Named moves (each a turn or a mirror), then the moves between two rows, first move first; the first pair answered:
move K122:
[-26.0   2.8  -8.9 -16.4   6.5  -2.1  24.3 -18.6 -11.1 -22.6 -23.2 -11.7
 -13.6 -29.0 -13.3   0.5 -18.9   0.8 -26.5  -5.7] => [-29.2  -0.1   5.3 -15.5   1.1  -8.8  15.1 -14.4 -17.3 -24.5 -26.1 -14.6
 -13.5 -28.0 -12.8  -1.8 -17.1  -0.6 -22.2 -20.8]
[  0.4   5.9 -18.0   9.6  -1.0  11.9  14.1  -7.3 -11.1   8.7   2.0  -2.0
 -10.9   0.0  -8.1 -17.7 -10.8   9.3  -8.9  37.8] => [-10.3  -5.3  22.9   6.6 -20.6  -9.7 -13.9   6.0 -34.9   2.3  -5.8  -3.3
  -8.5   4.4  -6.4 -23.9  -2.1   3.6   5.5  -1.5]
[ 12.7 -12.0  29.6  -1.7 -22.7  12.1 -20.9  10.5 -14.5  14.9   5.7  19.5
  27.4  -1.4   2.5  16.8  17.7  -8.2  36.3 -21.5] => [ 25.5   0.3 -21.0  -0.4  -0.3  37.5  12.9  -8.4  15.1  23.0  14.2  17.8
  24.2  -5.1   0.8  25.0   6.0  -0.3  17.7  26.7]
[  5.8  -4.6  -1.9   9.2  -6.8  15.0 -10.0  -2.9  -4.7  17.3  25.8  -6.4
   7.7  21.4   3.5   8.8  17.0 -11.9  18.5  -1.7] => [  7.1  -2.9  -7.6   9.1  -5.0  17.7  -7.4  -6.6  -3.3  17.7  28.4  -5.4
   6.9  19.7   3.4   8.7  16.4 -12.4  18.1   2.1]
move K680:
[-16.5   0.6  49.6   1.9  -6.4  -6.0 -22.8  47.8 -20.0 -38.1  11.6   0.7
   1.5  17.3 -25.3 -13.2 -34.1  14.0  -5.8 -15.0] => [ -5.8   9.5 -27.7  13.1  26.4  40.7  32.2 -12.0   7.9  -5.6  22.1   1.6
  -3.3  20.8 -15.5 -16.6 -23.8   9.4 -22.3  54.5]
[-15.2  -3.1  15.1  -7.3  -7.8  -1.9   0.8  -5.7 -22.6  -9.9 -16.4  13.7
 -17.2  -7.6   0.3 -26.7  -3.2   1.0  -8.8 -14.3] => [-13.0  -1.4  -7.4  -3.9   2.3  11.5  16.8 -26.7 -13.4   1.5 -11.7  15.2
 -17.9  -5.9   6.7 -26.4   2.7  -2.8 -12.8   5.5]
[-13.9   0.2  17.3   7.7   0.1   0.1   9.0   5.0 -21.1   7.0  -2.5   0.5
  -6.0  10.5  -4.9 -33.5  -9.7  -9.3  28.9  -0.8] => [-12.1  -3.1   1.7  10.1   7.2   9.1  19.6 -13.8 -11.8  19.4   2.1   0.7
  -5.7  13.1   1.1 -28.5   2.4 -14.1  27.7  10.8]
move K620:
[ -2.5  -2.6 -20.8 -22.1  -3.9  10.4  -9.4 -27.6   8.4  22.8  16.8 -11.2
 -16.4  21.6   6.7 -46.6  -5.5 -26.9  29.2  -2.3] => [  2.8   3.4 -32.8 -22.8   1.4  13.9  -3.7 -22.0  16.2  19.8  17.8 -13.4
 -17.8  18.4   1.3 -43.8 -16.7 -22.2  22.7  10.7]
[ -0.8  -1.8  -4.0  -9.0  -6.1 -18.0  -2.9  16.8  13.7   8.7   0.3  -3.2
   4.6 -11.3   8.8   2.2 -15.2  14.7  -8.5   8.0] => [ -7.2  -7.5  10.5  -8.3 -13.4 -22.1 -10.9   9.4   4.3  11.7  -3.5  -2.6
   6.3 -10.2  15.7  -1.7  -1.8   7.9  -1.1  -7.8]
[-17.1  -9.8  15.5  -1.0  -4.1  -2.9  -0.6 -25.6 -16.7  10.1 -14.6   6.6
   1.2   2.8  15.8 -22.0  21.4 -14.6   7.2 -16.8] => [ -0.4  11.4 -28.3  -3.0  11.5  12.4  24.6  -9.6  13.6  -1.9  -6.5   3.1
  -3.4  -5.4  -0.4 -11.7 -20.5   6.0 -14.8  31.5]
move K231:
[ 14.6  -6.2  -0.5  -2.3   2.9 -22.4  -4.7  35.9  16.4  -6.2  23.4  -5.7
  14.9   5.7  -1.0  27.0  25.0  39.4 -19.0 -25.9] => [  3.5  -0.7  11.8  -1.7  -6.1 -31.2  -4.9  48.9  -7.8 -20.2   3.6  -6.7
  11.7   4.8 -14.0  -6.4  -0.1  38.1 -11.4 -32.7]
[-16.7 -16.5 -10.1   2.2  20.2  -9.4  19.0  -8.7 -16.8  -4.7 -17.0  -0.4
  -7.4  11.1   0.9 -43.2  14.7 -11.4  26.1   6.0] => [  0.0 -16.7 -27.2   4.1  30.8   3.7  19.4 -14.0  14.4   7.9   9.3   2.9
  -2.8  11.5  10.8  -2.2  31.6  -6.7  16.7  21.4]
[ -7.2  14.7 -13.1  -0.3  22.4   0.2  34.7 -21.2   5.3   1.1  12.3  -5.2
   7.6 -10.5  28.3  11.4  10.6  25.2  -8.4  18.5] => [ -6.2  26.2 -13.1   4.4  14.4  -1.5  31.1   6.5  -6.9 -10.9   8.1 -10.9
   3.9  -7.9   8.7 -12.2 -28.9  30.1  -0.9  22.8]
[ -4.8  -1.4   2.9  -9.2  -0.1  -6.7   4.0  -9.2  -0.3  -3.0 -10.7   4.4
   0.0  -9.7   9.3  -4.2   4.8   2.5  -5.1  -8.5] => [ 4.1  2.6 -8.5 -4.2  2.7  1.8  4.9  0.7 13.3 -0.8  5.6  3.5  0.8 -5.3
  7.4 11.6 -2.0  8.5 -7.2  3.9]
Pairs:
Each pair is two moves apart.
[ -8.7 -11.5  10.5  -2.3  -0.9  -4.3  -3.8 -21.5  -3.2  12.1  -6.6   5.0
   3.9   2.3   7.6   0.1  28.6   0.1   2.6 -14.3] => [  9.7   0.7   3.9   4.2  -4.1   1.5 -15.0  20.3  13.5   3.9  19.4  -0.8
   5.2  10.3 -10.7  18.9  -3.0  13.0   6.4  -2.6]	K231 then K680
[ 15.7  -7.7 -12.3  -5.3  -9.1 -11.0   0.1   8.8   7.2   7.8 -16.5  11.4
  -7.5  14.3  -0.8   1.2   5.7 -15.9  -6.7 -17.7] => [ 18.1  -3.4 -20.5  -5.1  -6.2  -7.6   5.2  11.0   9.6   7.5 -16.5  10.2
  -9.8  13.6  -5.6  -3.3  -2.6 -14.5  -6.7  -8.1]	K122 then K231
[ -6.2   2.9  -4.8  24.3 -10.3  20.7 -11.7   3.2  -4.1   6.3  36.2  -5.3
  11.7  25.3   4.3   1.5   1.8 -20.8  12.2   7.7] => [-17.8   3.7   5.6  21.2 -14.4  11.8 -10.7   0.2 -24.6  -2.9  13.4  -4.7
   5.9  19.5  -0.7 -26.7  -7.6 -25.2  14.4  -1.5]	K620 then K231
[ -6.2  -9.0   2.3   6.8  -5.7   5.1   0.9 -15.9 -10.8   9.5 -19.7   1.7
   2.8   2.9   3.2 -20.6   4.0  -2.8   3.4  -0.7] => [  5.5  -5.9 -15.4  10.9   1.8  15.5   6.3 -15.9  10.8  14.8  -4.1   0.9
   3.9   5.6   2.8  -1.7   4.4   1.2  -2.5  16.2]	K122 then K231
[  3.6  14.0   3.0   6.1  -1.5  -5.7 -16.3  18.4  -2.0   0.4  13.6   6.3
  11.1   0.4 -19.6  -7.6  -9.0   1.4   1.2  -6.0] => [  5.2  16.3 -12.8  -0.4   9.4  -5.8   1.1   7.7   8.0  -1.6   5.1   9.3
  10.5  -9.9 -16.0  -8.2  -9.2   5.9 -13.9   8.0]	K231 then K620
[  0.9   4.7   1.2   6.7  16.9  24.2  -9.4  -3.4 -45.0  23.1   6.8   1.1
 -15.9  22.6  -6.0 -23.6  15.7 -15.5  18.4 -10.8] => [ 14.9  11.3 -24.9   7.6  27.7  35.1   2.2  -1.0 -14.4  26.4  24.2   0.9
 -14.8  21.7  -5.9   3.3  12.4  -5.1   5.3  14.5]	K231 then K620
[ -2.8  -1.4  -3.5  13.9   1.8  12.9   3.9 -24.7 -10.3  11.7   0.1   0.1
  -1.1   7.4   2.4 -24.3  16.4  -5.3  13.5  -2.5] => [ -0.2   6.0 -14.3  13.3   7.5  16.5  12.8 -19.6  -3.6   5.8  -3.0  -0.9
  -2.6   2.6  -5.0 -27.8  -0.1   0.8   6.4  11.4]	K620 then K231
[ -5.2  -6.7   5.9  21.4   6.4  26.6   9.3 -26.4 -15.5  17.5 -27.8  -4.4
   0.8  13.1   7.1 -17.5  27.3 -23.6  22.0 -28.1] => [ 15.4  -4.0  -7.8  29.3  10.0  40.6   2.0  -7.7   9.2  26.5   8.1  -6.8
   5.2  22.3   4.5  15.6  25.0 -18.0  25.5 -11.3]	K231 then K620
[-24.0 -35.3  12.1 -22.5 -13.8   8.9   5.2  -1.5 -34.1   2.2 -13.4  -7.5
  12.9  18.3   8.6 -13.9  17.3 -25.1  -6.8 -36.3] => [ -5.4 -12.7 -41.9 -15.2   5.3  37.0  35.7   4.4  -8.7   2.0   0.7 -11.8
   6.2  17.7  -7.0 -13.8 -21.7 -13.8 -19.2  22.0]	K122 then K231
[-18.4  -2.2  31.3 -19.5  -7.3 -29.9  -6.7  22.8  -7.9 -24.0 -28.6   4.8
   1.9 -22.1  -5.3 -11.3 -14.0   5.9 -16.6 -25.4] => [ -1.2  -4.7   4.3 -22.4  10.9 -15.3   2.7   4.3  34.8  -7.4  -0.4   9.8
   9.3 -23.5  11.6  40.5  17.5  11.8 -34.8  -4.3]	K231 then K620
[ 6.9  8.9 -9.5  4.4  3.2 -7.8  3.0 -9.3  4.2 -0.4 -7.8 -2.6  3.1 -0.6
  3.1  6.7 -4.2  5.9 -6.0  9.0] => [  5.7  10.2  -2.3   4.2   0.3 -12.0  -3.5   0.3   1.0  -6.0  -8.4  -2.0
   4.3  -1.2  -1.6   6.6 -10.3   8.6  -5.1   4.8]	K122 then K620
[-26.4  -4.3  30.1 -16.3 -21.9 -17.7 -12.5   3.4  10.2 -18.7 -12.1   8.9
  12.6  -9.6  -2.4  11.7  -6.7   1.7 -15.0  -5.1] => [-15.8  -2.3  10.4 -15.2 -12.5  -5.5  -4.3  -1.8  32.7 -11.7   5.4   7.6
  14.8  -8.3   0.6  32.2   1.4   4.9 -22.2  13.6]	K231 then K122
[ -0.2   4.8  -3.6   1.0  -6.9  -1.2   7.9   7.6  -4.1  -3.5  -5.9  -4.5
  -7.1   7.8  -1.0 -10.8 -15.1  -7.9  -0.3  -0.4] => [ -1.1   2.6  -9.4   2.9  -2.8   4.7  11.6  -6.9  -2.8   6.8  -2.7  -3.8
  -7.2  10.3   4.9  -8.4  -2.2 -11.7   1.9   4.1]	K620 then K680
[ 21.3  18.3 -46.5   1.5  14.6  18.1  25.4  21.7  29.1  -8.5  15.7  -0.5
  -1.1  -0.3 -25.0   9.2 -44.6  24.4 -15.9  44.0] => [ 10.4  11.9  13.0  -3.8 -13.7 -15.0 -16.1  64.4  -1.1 -31.2   6.7  -2.6
   0.6   0.1 -34.4   1.6 -54.3  25.7   2.2 -10.0]	K122 then K620
[-6.2 -6.4 14.2  8.6  0.7 -4.9 -2.0 -3.8 -4.2  4.8 -3.3  0.0  2.8  0.4
 -1.5  2.8  5.5 -6.6  3.4 -3.4] => [-2.0  0.4 -1.8 11.1  4.5  3.6  7.7  0.0  0.4  2.2 -3.6 -1.8  1.9  0.1
 -9.0 -2.9 -9.2 -3.0 -0.7 13.0]	K122 then K231
[  4.4  -7.8   7.6   6.4   3.0  -1.8   7.4 -17.8  -4.6   4.0   3.3 -14.0
   6.8  16.4   7.4 -11.2   3.2 -12.8  10.2  -0.3] => [ 10.7  -7.8  16.0   6.4  -2.0  -7.4  -4.2   3.7   0.2  -2.9  11.3 -14.7
   8.4  19.9   2.7  -0.9  -4.2  -6.9  13.0  -7.4]	K231 then K680
[-21.7 -18.6 -11.3  -3.9  -7.4  -4.1 -10.2 -10.3  -4.2 -16.6   6.8   3.4
   1.0 -17.6  -4.2 -20.5  10.9  -4.3   0.1 -18.7] => [-10.5 -19.6 -19.9  -2.2  -5.1   3.9 -14.4  -9.1  13.7  -8.9  26.7   3.1
   4.8 -12.2  -1.9   3.7  18.8  -1.8   0.1 -12.0]	K231 then K620
